Where one turn sends some rows of the set: a few examples, then the rows asked
Q505: [-27  -9  -7   6   1  -5 -10 -46  42 -40 -22 -33  14  18]
Q872: [-15  -3   2  25  -9  -8 -14 -40  18 -52 -49 -35   4  12]
Q352: [ 28  55 -23  20  12  -3 -29 -66  57 -54 -16 -10   9 -24]
Q162: [  7  22  -7  -4 -15  -1  -7 -41   6 -56 -31  33  21  -4]
Q510: [ 12  21 -11  -2 -20   2  -6 -46   6 -55 -34  29  21  -5]
Q654: [-25  -3  -7  26  -7  -1 -12 -44  19 -48 -48 -32   8  17]
Q58: [  4  19 -13 -18 -10  -6  -3 -41  19 -50 -16  32  24  -5]
Q84: [  3  59 -41  14  41 -13   9 -60  15 -24 -48 -37 -14 -14]
Q960: [ -9   2 -18 -14  45  18  -2 -61  41 -20 -24  15 -21   8]
Q341: [ -4  65 -25  12  51 -26   7 -42  17 -33 -41 -27 -21 -12]
Q890: [ -6  73   7  11  48   2 -17 -59  34  -9 -29 -23   6   7]
Q184: [ 13  17 -13 -16 -14  -6  -4 -44  19 -50 -19  27  23  -8]
Q629: [ 38  27 -23  11  44 -17  20 -29   9 -25 -17 -34  -3   5]
Q728: [  2  69  -3  12  40   9 -15 -71  33  -3 -33 -29  10   6]
Q751: [  8  57 -39  23  15  11 -25 -75  57 -47 -14  -5  17 -12]
Q203: [ -5  67 -26  36  26  -8 -23 -46  37 -69 -24  10  -3 -13]
Q224: [ -7  64 -44  40  20   6 -19 -62  36 -61 -29   6   6  -9]
Q610: [ -5  12 -15  18  29  35  -8 -66   9 -27 -61  14 -23  12]
Q112: [  9  59 -28  12  43 -24   6 -50  17 -31 -47 -38 -19 -20]
Q672: [ 16  13  13  12  33  11 -18 -44  10 -40 -59  13 -36  -2]
Q639: [  4   4   2 -17  48   3  -7 -45  41 -30 -23  13 -30  -1]
Q798: [ 15  -6 -22 -14  30  23  -2 -73  39 -17 -32  -1 -19  -2]
Q229: [ 32  44  15  29  42   2  -4 -28   5 -21 -24 -21  10  24]
Q423: [ 11  32 -39  14  51  -4  26 -35   9 -20 -11 -24   4  20]
Q92: [-13  63 -39  14  48 -16  10 -53  17 -26 -43 -28 -15  -7]
Q217: [ 21  42  -8  32  37  21   2 -47   3  -9 -26 -23  19  32]
Q493: [-34   0  -1  26  -1  -5 -11 -36  19 -51 -44 -26   5  20]
Q762: [ 16  59 -42  38   9   3 -22 -66  34 -63 -37  -8   4 -21]
Q32: [ 29  -3  -2 -17  34   7  -9 -57  40 -26 -32  -2 -28 -12]
Q126: [-25   0   7  25  -2 -11 -15 -31  20 -56 -44 -27   1  14]
Q469: [  4  21 -16  -2 -18   6  -5 -48   5 -51 -34  31  25  -2]
Q363: [-14 -11  -4   4  -5  -6 -11 -48  42 -40 -26 -39  13  12]
Q29: [ 19  62 -23  36  16 -12 -27 -50  36 -71 -32  -3  -5 -24]
Q846: [ 11  15 -19 -16 -17  -1  -2 -50  18 -48 -20  26  26  -7]
Q418: [ 31  26 -41  15  40  -3  23 -40   9 -17 -20 -36   4  11]
Q990: [ 17  67   5  11  36   4 -18 -68  34  -6 -36 -37   7  -3]
Q100: [  2  17 -19 -16 -12  -1  -1 -48  19 -47 -16  30  26  -3]
Q442: [ -1  23 -12  -2 -14   3  -5 -42   5 -54 -30  35  23   1]
Q896: [ 12  71  16   9  43  -5 -21 -58  33 -11 -31 -29   3  -3]
Q709: [-13  -9   5   3   0 -14 -14 -39  42 -45 -24 -36   9   9]
Q874: [-11  16   3  14  41  21 -12 -46  10 -37 -53  24 -31  12]
Q489: [-26  -7   4   3   5 -13 -12 -37  43 -44 -18 -31  10  15]
Q172: [ 13  48   5  31  47  11   1 -32   4 -16 -20 -14  15  34]
Q584: [ 12  61 -13  18  25  -9 -31 -51  58 -60  -7   2   6 -18]
Q928: [ -7  62 -28  22  28   2 -25 -60  58 -52  -6   7  13  -8]
Q698: [ 42  40   3  30  32  12  -2 -42   1 -13 -30 -30  14  21]
Q887: [ 22   7  -3  15  21  26 -15 -63   9 -31 -67   3 -28  -3]
Q420: [ 17  33 -23  12  54 -18  22 -21  11 -27 -10 -23  -3  13]

Q493 -> Q505
Q762 -> Q352
Where do these go?
Q639 -> Q874
Q990 -> Q112
Q217 -> Q418
Q58 -> Q442

Where one turn sends some rows of the set: a few examples, then the rows asked
Q959: [-15 -29 -12  -1 -14  52  37 -30   8  -2 -42   9 -17]
Q635: [-11 -24  -1   4   5  56   7  -4   6   7 -21 -40 -19]
Q827: [-51   8   7 -32   2  42  38 -11 -20  50 -37  15 -13]
Q131: [-46   5  15 -30  39  13  37 -30 -31   5 -29  31 -10]
Q336: [-13   5  34   4  27  48  -4   0  -8  52 -32  18 -41]
Q499: [-29 -12  23 -52  -2  14  20 -45   9  -2 -36  14 -12]
Q633: [  0 -24  35 -18   2  22  15  22 -16   5   6   4   3]
Q173: [-41 -23  35  -6   2  49  -1   8  -5   4 -41  44 -30]
Q820: [ -1 -21  36  15 -13  31  15 -13  -8  23  -7 -20  13]
Q790: [-10   1   3  22  31  52  -7 -47  -1  19 -31   0   4]
Q137: [-27 -11  -3 -23  -2  38  28 -40   5 -21 -31 -26 -15]
Q474: [-23  -9  35  20   7  39  29 -32   2  26 -31 -16 -51]
Q955: [-33   2   1 -35  10  11  28   4 -23  34 -62  13 -31]
Q413: [-20  20  48  21  23  48   7 -25 -16   7 -19  21  10]
Q967: [-23 -27  19   7 -12  68   7 -33   0   9  -8 -12   3]
Q169: [-26 -14  11  -3  12  30 -21  -1   6  -4 -48 -33  -2]
Q409: [ -9  -9  32 -41  14  15  -5  -2 -12  23  -2  -8  22]
Q159: [-36  13   8 -39  10  11  26   7 -27  31 -53  17 -27]
Q873: [ -6   0  -9 -13   1  19  12  10 -37  42 -49  -2  -3]
Q297: [ -9 -12  28 -43  20  18  -1   6  -6  30   1   0  15]
Q665: [-29 -33  18  13  -6  37   6 -34   5  -9 -56  27 -14]
Q170: [-32  14  32  -9  49  42  -3  -9 -21  35  -4   9  10]
Q808: [-27 -18  -3 -25  47  17  26 -28 -41   1  -7  10 -15]
Q14: [-37  16  29 -13  35  50  21 -15  -9  38 -16  -4 -52]
Q523: [-31 -46  12  -4  27  32  43 -16  14  13 -42  28 -30]
Q271: [-23 -21   5 -14  37  41  10  17  24  34 -34 -20   3]
Q67: [-18  14  41  -1  26  45  -1   2 -13  47 -25  26 -40]
Q596: [ 10   4  15  14  25  31  14 -21 -19  23 -37  21 -52]
Q653: [-22 -22  51 -23   6  40 -19 -21   2  26  -2 -11  -5]
Q671: [-18 -28  43  -1  31  39  11  -1  25   7 -30  40 -28]
Q494: [ -6 -13  39 -30  19  12  23 -42  -2  -3 -11  38 -18]
Q975: [-37 -28 -11  -1  17  15  18 -36 -37   2 -43 -14  -4]
Q838: [-33 -23  14 -38  19  15  12  29  10  11 -45   0   5]
Q912: [-13  17  17  15   1  64  11 -44  -2  -8 -25  -8 -16]
Q46: [ -7 -17  32 -35  24  12  27 -31   1   2  -9  41 -24]
Q651: [-39   8  13 -17  38  11  42 -32 -36   5 -36  28 -11]
Q185: [ 13   4  22 -28  10  20  32  -7  14 -14 -16  31  -9]
Q831: [-31   2   4 -12 -18  32  34 -15   2  41 -54 -22   1]
Q921: [-36   8  15 -33  17  35 -11  25   8  -3 -50   1 -21]
Q575: [-12   7 -16   4 -12  54  14  -5 -10  11 -45 -21   4]
Q136: [-27  17  29   2  46  41   1  -9 -28  37 -11   2  14]
Q210: [  2   1  16 -10  -2   8  44 -39   8 -12 -35  -8 -13]
Q487: [-15 -20  36  -2  35  37  12   6  15   8 -30  47 -31]
Q828: [-10   4  -2 -14  41  49   5 -27 -15  29  -3  23  19]
Q933: [-14 -16   5  25  -1  50  27 -24 -21  -8 -34  -4 -43]
Q954: [-30 -16  11 -35  24  16  10  37   1  13 -42   8   1]
Q167: [-38  -9   4  -4 -20  40  24 -22 -37  -5 -30 -25   0]
Q401: [-42  12  22 -16  18   6  29 -11 -38 -15 -39  -7   8]

Q575 -> Q959
Q131 -> Q67
Where do these go?
Q955 -> Q671
Q921 -> Q185
Q873 -> Q523
Q474 -> Q169

Where one turn sends some rows of the set: a few examples, then the rows asked
Q567: [ -3  -7  34  -1  -1 -38  -6  -2   9   3  -7   1  -9  17 -20  10   3  -7
  -2 -21  11  10   9  11  18 -15  31  17  30 -54]
Q843: [ 13  -7  45 -10   3  59   6 -12  28   5  -7   8   1  11  11  11 -17  22
  -2   6   9   0  17  -9   1  22  -1   7   0  34]
Q689: [ -5  -6 -24  11  13  20  -4  -2 -10 -14   4 -10 -21   2 -23 -23  24 -18
  -4  17  11 -28   7  -2 -23   6  21  -6 -41 -35]
Q152: [  1  -9 -20  -4   7  28   1  -7  29   1  -1   5  -2 -21   6 -16  21  -4
 -10 -19 -19 -15 -16 -14 -15 -28 -40 -10 -34  -3]
Q779: [-13  -4  -5 -13  -7  -4 -29 -44  21  17  -3  16  -4  -3  15  -3   5  64
   9  11  -1  14  18  -9   4   1  18  -1  47   6]
Q19: [ -4  -3 -48  -8   0 -14  -1  42  -3   3  -6  -8   1  14 -12  -1  -3  14
   3  -3   9  12  11   8  11  23  21   9 -22  48]
Q707: [-10  -9 -47   1  11  33  15  -5 -20   5  -5  -5 -24  15   0  -4  -4   8
  -6  22  16   9   9  -9  -1   1  16   5 -23 -48]
Q714: [ -4  -2 -41  -6   0 -18  -5  42   0  -1  -4  -8   2   8 -19  -7   6   6
   2  -6   6   2  10   7   2  24  21   4 -26  54]
Q564: [ 17  -5  46  -6   4  56  -3 -11  36  -4  -6   5   4  13   9   6 -12  16
   4  14  13  -9  19   2   1  24   5   7  -4  30]
Q985: [-12  -6  26   5  -3 -38 -28  36 -28  17  -4  10  12  -4  26   5 -11  -8
 -11  -4   6   1   4 -12   3  18  -1   0  48 -24]
Q118: [ -7  -8  48  -3  -3 -43  -4  -2   4   5  -3   3 -11   4 -32   4  16 -16
 -10 -38   0  -4   3  -3   1 -14  25   6  24 -37]
Q148: [ 11  -4 -31   4  12  28 -14  -5  44 -13  -3  -1   4  -5  14 -17  16  -5
   4   7  -3 -15  -9  12   2 -26 -27   0 -32 -23]
Q166: [-11 -11  36 -10  -6 -35  11  -3  -5  19  -9   7 -15   9 -19  16  -1   1
 -13 -39   1  19   3 -11  10 -17  20  12  35 -42]
Q168: [-12  -5  32   6  -3 -42 -31  36 -26  15  -2  10  12  -8  20   1  -4 -14
 -12  -7   3  -8   4 -13  -3  19  -1  -3  44 -19]
Q833: [ -7   2   9  -2  -4 -14 -49 -41  35  -4   4  11   1  -7  -1 -18  27  41
  15  16   1 -17  20   6  -7   6  27  -6  33   9]
Q528: [-18  -4  15 -12  -9 -10 -28 -44  17  16   3  17  -7 -21  -3 -13  26  49
   0  -9 -15  -8  12 -23 -20   3  11 -14  36  27]
Q591: [ -8  -5 -44 -11  -1 -14   4  41  -8   8  -6  -5  -1   8 -16  -2   0  13
  -2 -12   3  11   8  -2   2  22  16   4 -22  57]
Q692: [-19 -13 -25  -4   7  29  24  -5 -33  13  -1  -1 -30  -7 -18 -11  14  -1
 -20  -8  -3  -6   0 -35 -30   1   3 -11 -31 -21]
Q987: [ 14  -7  53  -8   3  55   1 -10  31   0  -4   7   2   6   4   5  -8  13
  -1   4   7 -12  15  -8  -8  23  -1   2  -6  40]
Q761: [  2 -10 -41  -7   7  37   8  -8  28   8  -9   6  -2  -5  24  -4   0  14
  -6  -5  -9  11 -12  -8   7 -31 -39   2 -21 -20]
Q545: [ -8  -4  28   9  -1 -41 -36  37 -22  11  -3   9  15  -2  23   2  -7 -13
  -8   0   9  -7   6  -5   3  20   3   1  44 -26]

Q152 -> Q761
Q545 -> Q168
Where do these go?
Q707 -> Q689
Q833 -> Q528
Q987 -> Q843
Q567 -> Q118
Q19 -> Q714

